[[  1   1 -16  14  -9]
 [-14 -14 -33  -5 -18]
 [ -5  -5 -41   3 -24]
 [ 38  38  41  31  23]
 [  8   8   3  18   0]
 [  9   9   8  52   4]
 [  0   0   1   0  -1]
 [  8   8  28 -31  17]
 [ -1  -1  16 -18  10]
 [ 10  10   3  31   1]]
:
[[ 10  -1   8   0   9   8  38  -5 -14   1]
 [ 10  -1   8   0   9   8  38  -5 -14   1]
 [  3  16  28   1   8   3  41 -41 -33 -16]
 [ 31 -18 -31   0  52  18  31   3  -5  14]
 [  1  10  17  -1   4   0  23 -24 -18  -9]]

[[  9 -15 -17  24   4 -35  33  41  17 -45  -9   9 -11  40]
 [ -5   0 -21  -4   6  -2   6  -8 -18   0  28  12 -18  19]
 [-23 -37  44  -4  12  12   9  -2 -20   4 -11 -14  20  18]]
:
[[-23  -5   9]
 [-37   0 -15]
 [ 44 -21 -17]
 [ -4  -4  24]
 [ 12   6   4]
 [ 12  -2 -35]
 [  9   6  33]
 [ -2  -8  41]
 [-20 -18  17]
 [  4   0 -45]
 [-11  28  -9]
 [-14  12   9]
 [ 20 -18 -11]
 [ 18  19  40]]

[[  2  -1  33  20]
 [-43  -6  32 -33]]
:
[[-43   2]
 [ -6  -1]
 [ 32  33]
 [-33  20]]

[[-12  27]
 [-21  30]
 [-29  31]
 [  0 -31]
 [-45  39]
 [-35  34]
 [ 36 -18]
 [  4 -14]
 [  1  -1]
 [ 30 -23]
 [ 15  -9]
 [ 34 -17]]
:
[[ 34  15  30   1   4  36 -35 -45   0 -29 -21 -12]
 [-17  -9 -23  -1 -14 -18  34  39 -31  31  30  27]]

[[  4  -9  27  32  25  13  25]
 [ -6  -8   2 -24  -3 -14 -10]
 [ 25  16  15 -19  -2  21  21]
 [ -7 -31   8 -23 -11 -33  10]
 [  8  -6  12  -1  -3  -8   3]
 [ -4  13   7 -38  27 -11  38]
 [ 11  20 -28   3 -11  18  -2]
 [-37  -3  -3  -6  22  16  19]
 [-11 -13 -25 -36 -17 -30 -20]]
:
[[-11 -37  11  -4   8  -7  25  -6   4]
 [-13  -3  20  13  -6 -31  16  -8  -9]
 [-25  -3 -28   7  12   8  15   2  27]
 [-36  -6   3 -38  -1 -23 -19 -24  32]
 [-17  22 -11  27  -3 -11  -2  -3  25]
 [-30  16  18 -11  -8 -33  21 -14  13]
 [-20  19  -2  38   3  10  21 -10  25]]

[[ -8 -11]
 [ -9 -13]
 [ -8 -39]
 [ 26  17]
 [-34  40]
 [  3  50]
 [-18  14]
 [-24  15]
 [-20 -25]
 [ 17 -24]]
:
[[ 17 -20 -24 -18   3 -34  26  -8  -9  -8]
 [-24 -25  15  14  50  40  17 -39 -13 -11]]
---
[[ 26 -14 -36]
 [  3   3 -42]
 [  1 -25 -18]
 [ 10   7 -38]
 [ -8  -4 -32]
 [  4  -7   0]
 [-31 -25  -8]
 [-28 -15 -10]
 [ -6   6 -24]
 [  0 -37  -3]
 [ 27  -6 -17]
 [ -2 -19 -19]]
:
[[-31 -25  -8]
 [-28 -15 -10]
 [ -8  -4 -32]
 [ -6   6 -24]
 [ -2 -19 -19]
 [  0 -37  -3]
 [  1 -25 -18]
 [  3   3 -42]
 [  4  -7   0]
 [ 10   7 -38]
 [ 26 -14 -36]
 [ 27  -6 -17]]

[[ 15  30 -26 -38 -11  -5   5  13 -34  22]
 [-30  -8   9  50  42  37  27 -19  52 -27]
 [ 20 -26  22 -15 -20 -18 -24  24 -16 -24]
 [-17 -10   3  20  11   8   4 -15  19 -10]
 [-44  20 -26  38  44  41  40 -39  42   0]
 [ 29 -15  25 -14 -14 -11 -15  34 -14 -16]]
:
[[-44  20 -26  38  44  41  40 -39  42   0]
 [-30  -8   9  50  42  37  27 -19  52 -27]
 [-17 -10   3  20  11   8   4 -15  19 -10]
 [ 15  30 -26 -38 -11  -5   5  13 -34  22]
 [ 20 -26  22 -15 -20 -18 -24  24 -16 -24]
 [ 29 -15  25 -14 -14 -11 -15  34 -14 -16]]

[[  5   2  -1  21  11  -3   4]
 [ 10  -2  -2   1 -13  11  -1]
 [  4   3 -13 -17 -32  22  -3]
 [ -7  -6  -2   0 -12  22  -2]
 [-12  13 -20 -25 -41  15   6]
 [  2  -6   8  11 -44  11   1]
 [ 12  23   9 -25 -21  36   9]
 [ -1  -3  10 -14 -12   6   3]
 [ -4  15  -2   3  -3   0  -4]]
:
[[-12  13 -20 -25 -41  15   6]
 [ -7  -6  -2   0 -12  22  -2]
 [ -4  15  -2   3  -3   0  -4]
 [ -1  -3  10 -14 -12   6   3]
 [  2  -6   8  11 -44  11   1]
 [  4   3 -13 -17 -32  22  -3]
 [  5   2  -1  21  11  -3   4]
 [ 10  -2  -2   1 -13  11  -1]
 [ 12  23   9 -25 -21  36   9]]

[[-19   6 -26  45 -37  -3  -3   2 -16]
 [ -1 -15  26 -21  34  13  10 -10   9]
 [-11 -12   4  12  -1  12  -3   2 -14]]
:
[[-19   6 -26  45 -37  -3  -3   2 -16]
 [-11 -12   4  12  -1  12  -3   2 -14]
 [ -1 -15  26 -21  34  13  10 -10   9]]

[[ 34   5 -21 -12  40]
 [ 37  12 -17 -18  47]
 [-19   4  24 -20 -21]
 [-38 -20   3  16 -43]
 [-41 -17   7  14 -44]
 [-12   9  23 -24 -12]]
:
[[-41 -17   7  14 -44]
 [-38 -20   3  16 -43]
 [-19   4  24 -20 -21]
 [-12   9  23 -24 -12]
 [ 34   5 -21 -12  40]
 [ 37  12 -17 -18  47]]

[[ 25 -31  -9 -49  16   7 -12]
 [  8  34  27  15 -32  34 -32]
 [  9  14 -11  22  28   7 -20]
 [  6  12 -14   1  -9  29 -43]]
:
[[  6  12 -14   1  -9  29 -43]
 [  8  34  27  15 -32  34 -32]
 [  9  14 -11  22  28   7 -20]
 [ 25 -31  -9 -49  16   7 -12]]

[[ 10  -6  14]
 [ 24 -29  -4]
 [ 16 -22   6]
 [-22 -35 -14]
 [ -7  40   4]
 [ 20  29 -29]
 [ 28 -23  11]
 [ 19 -21 -10]
 [ 23 -22  -5]]
:
[[-22 -35 -14]
 [ -7  40   4]
 [ 10  -6  14]
 [ 16 -22   6]
 [ 19 -21 -10]
 [ 20  29 -29]
 [ 23 -22  -5]
 [ 24 -29  -4]
 [ 28 -23  11]]

[[-38  13   1]
 [  9 -14   8]
 [-16   0  21]
 [ 14  -9  16]
 [-36   6 -19]
 [ 21 -24  22]]
:
[[-38  13   1]
 [-36   6 -19]
 [-16   0  21]
 [  9 -14   8]
 [ 14  -9  16]
 [ 21 -24  22]]
---
[[-32   2   7  19]
 [ 18  -3 -10 -48]
 [ 33 -10 -16 -38]]
:
[[  2   7]
 [ -3 -10]]

[[ 22   3  14 -40 -11]
 [ 30  33 -16  36 -26]
 [  6  10  26 -17  -1]
 [ 33  17 -27  36   0]
 [-26 -35  38 -14  26]]
:
[[  3  14]
 [ 33 -16]]

[[  7  28  17]
 [-38  11  18]
 [-25 -21   9]
 [-23  22   0]]
:
[[28 17]
 [11 18]]

[[  7  -9  38]
 [ -7  20  54]
 [ 39  38 -42]]
:
[[-9 38]
 [20 54]]

[[-51  24   6 -23  46]
 [ -2 -12  -9  13 -51]]
:
[[ 24   6]
 [-12  -9]]

[[ 27 -19  30 -12 -22]
 [  5  -9  -5 -39  -1]]
:
[[-19  30]
 [ -9  -5]]

[[ 14 -41 -20 -12   2]
 [ 36 -23 -10 -20  -8]
 [-15  40  19  12  -2]
 [-42   4   0  20  13]]
:
[[-41 -20]
 [-23 -10]]
---
[[ -8   0   3]
 [-33  10   0]
 [ 27  39  -6]
 [-18  41  16]]
:
[[ 27  39  -6]
 [-33  10   0]
 [ -8   0   3]
 [-18  41  16]]

[[-11 -13  22  40  16]
 [  8  -5   7  24  11]
 [  3  -3  12   8  22]]
:
[[  8  -5   7  24  11]
 [  3  -3  12   8  22]
 [-11 -13  22  40  16]]

[[-39  19  30   0  12 -18   9 -36  14]
 [ 33  -1 -23 -33 -35  33 -24 -23 -20]
 [-39 -39  29  16  17  -5  19 -32  30]]
:
[[ 33  -1 -23 -33 -35  33 -24 -23 -20]
 [-39 -39  29  16  17  -5  19 -32  30]
 [-39  19  30   0  12 -18   9 -36  14]]

[[ -3 -25  -3   5 -13  -2  10   0]
 [ 38  37  34 -37 -15   5 -37  19]
 [  8   6 -14  -2  16  -6  -6  17]
 [-39 -29   0   5 -16  15  11  -3]]
:
[[  8   6 -14  -2  16  -6  -6  17]
 [ -3 -25  -3   5 -13  -2  10   0]
 [-39 -29   0   5 -16  15  11  -3]
 [ 38  37  34 -37 -15   5 -37  19]]

[[ 18   5  18 -20  -5 -14 -39 -16  -6]
 [ 15   5   9  -5 -18  -7 -22  -9  13]
 [ -8   3  -7  -1  -2  16   5  -4  -1]]
:
[[ -8   3  -7  -1  -2  16   5  -4  -1]
 [ 15   5   9  -5 -18  -7 -22  -9  13]
 [ 18   5  18 -20  -5 -14 -39 -16  -6]]

[[-15 -15  33  48 -19]
 [-40 -45 -25  -4   9]
 [ 26  47  24  12 -48]
 [ 41  27 -32 -32  52]
 [-34 -37  -7   9   4]
 [-25 -30  23 -24  20]
 [ 21 -11 -43 -30  31]
 [-28 -31  12  23   2]
 [ -9 -23 -10 -40  14]]
:
[[ 21 -11 -43 -30  31]
 [ 41  27 -32 -32  52]
 [-40 -45 -25  -4   9]
 [ -9 -23 -10 -40  14]
 [-34 -37  -7   9   4]
 [-28 -31  12  23   2]
 [-25 -30  23 -24  20]
 [ 26  47  24  12 -48]
 [-15 -15  33  48 -19]]
